128 stands for zero in the data rows.
Some points, one per row:
[ 21  65 149 119  59  92  95 255  20 158 244 179  44  97 139 166  42  60
 121  43  46 140 198 186]
[146 126 122 111 128 142 153 130 110 134  93 126 155 130 156 121 159 124
 128 120 133 111 119 116]
[201 168  66 187   1  41 124 183 230 170 127 165 159 117 115 109  99 114
  71  67 105 235 141 100]
[162 116 112 127 174 154 151 108 131 143 135 116 158 129 101 130  68 104
 159 151 138 121  97 143]
[172 104 108  98 177 128 109  81  99 150  93  60 149 137 107  93 187 145
 154 133 142  76 154  91]
[151 106 121 105 177 120 110 113 118 132 113  87 149 159 105  96 202 146
 164 127 169  76 144 110]
[151 132  81 122 138 142  63  35 188  75 130  40  49 120  92  84 174 146
 121 127 168  92 143  93]
[136 118 162 106 149  98 159 136 138 118 152 181 105 129 138 112 116 139
  98 139 109 128 109 126]
[124 135  99 151 118 124 133 182 122 106  98 138 162 128  99 157 142 133
 139  77 130 173 187 149]
[104 129 109 102 125 128 100  87 157 115 137  95  92 129 117 122 160 141
 116 114 143 110 157 115]
[103 124 128 130 122 126 131 140 107 123 140 139 122 123 140 127 122 115
 120 121 118 131 131 138]
Then 18 other points, each followed by its number:
[ 66 122 140 117 128 108 122 165  83 118 188 162  90 108 146 136 103  93
  97 121 107 125 147 134] 0
[ 71 127 132 140 125 118 102 186  69 117 145 129 103 107 158 157  89 103
 137 102 103 119 112 150] 1
[112 121 153 148 115 148  33 147 126 161 118  83  35  95 139 152 151 107
 164 188 142 106 164 181] 2
[ 74 117  73 151 104  79 141 171 131  93 108 149 129 124 116 107 139 145
 137  51 136 158 231 151] 3
[ 71  93 191 141 124 136 124 194  61 129 178 189  98  82 135 169  87 102
 125  57  82 100 114 188] 4
[205 190  69 192   0  35 103 201 221 202 129 151 194 144 106 122  67 107
 132  89  97 250 112  63] 5
[189 176  59 174  61  61 141 149 206 167 114 187 123 115 110  92 118 121
  73  89 114 189 129 109] 6
[133 130 169 195 106  89  71 147 130 238 145 152  67 134  55 199 119 130
 122 173  66 214 132 185] 7
[ 66 140  62 135 129  68 140 184  94  99 108 143 152 113  87 163 150 163
 124  43 151 195 206 158] 8
[124 145 139 119 102 130 107 116 125 140 121 114 130 130 145 144 118 137
 132 153 141 145 111 119] 9
[115 210 172 124  41 108  86  61 182 184 151 118 157 128  70 168 160 174
  77  90 104 174  96 122] 10
[109 129 146 187  67 208 128  88 204  28  87 161 116 156 195 137  72  99
 131 174 191 122 114 143] 11
[182 111 123 153 157 182 154 116 131 132 128 103 172 114 110 143  63  89
 192 151 116  90  84 154] 12
[100 139 153  99 164 181 121 140 113 130 156 138 139 120 134  93 110 132
 159 161 125 123  94 117] 13
[ 38 170 216  61 103  27  66 151  70 114 126 158 144 239 108 255 191 249
  92 230 150 248 102 182] 14
[138 105 102 172 176  84 127 122 109 135 128 103  96 130 144 126  73  80
 141 161 154  77 144 144] 15
[142 110 196  47 198 143 194 124 125 122 155 255 102 145 136 123  58 143
  34 193  89 154  63 161] 16
[ 90 128 154 113 150 137 118  96 170 126 154 119  78 144  96 164 104 168
 147 166 125 113 130 159] 17
Which two of these numbered points are nearest to each point below by angle, seen from the average point of the first points? Their numbers follow each, nearest first.
[ 91 149  94 124 116 144 122  69 180 105 136 104  76 135  76  93 174 160
 128  99 143 106 147 119] > 17 10
[157  94  80 208 168 113 110 141 117 128 104  66 113 125 164 155  80  54
 170 187 150  79 168 132] > 15 12
[140 126 166  94 164 132 151 148 153 116 155 199 110 143 128  95 116 130
  76 145 101 110  70 146] > 16 13
[ 76 189 166 127 147 112 111 138 215  50 217 132  46 111 114  53 164 152
  81 127 148  62  27  92] > 13 17
[140  82  85 208 202 129 121 111  97  95  85  66  90 141 152 185  79  62
 160 195 177  57 163 127] > 15 12
[114 179 154 118  76 124 110 120 198 121 171 113 123 137  83 154 156 184
 122 105 109 157  98 129] > 10 17
[174 142  99 157  38  77 123 157 195 174 131 137 141 116 129 111 118 130
 113  91 128 161 129  88] > 5 6
[100 123 174  88 169 136 159 150 120  83 134 181  94 155 152  93  87 118
  65 174 104 151  94 155] > 16 13
[ 90 109 128 132 112 109 121 176  95 109 152 143 122 121 147 146  99 105
 132 110 104 128 135 124] > 1 0
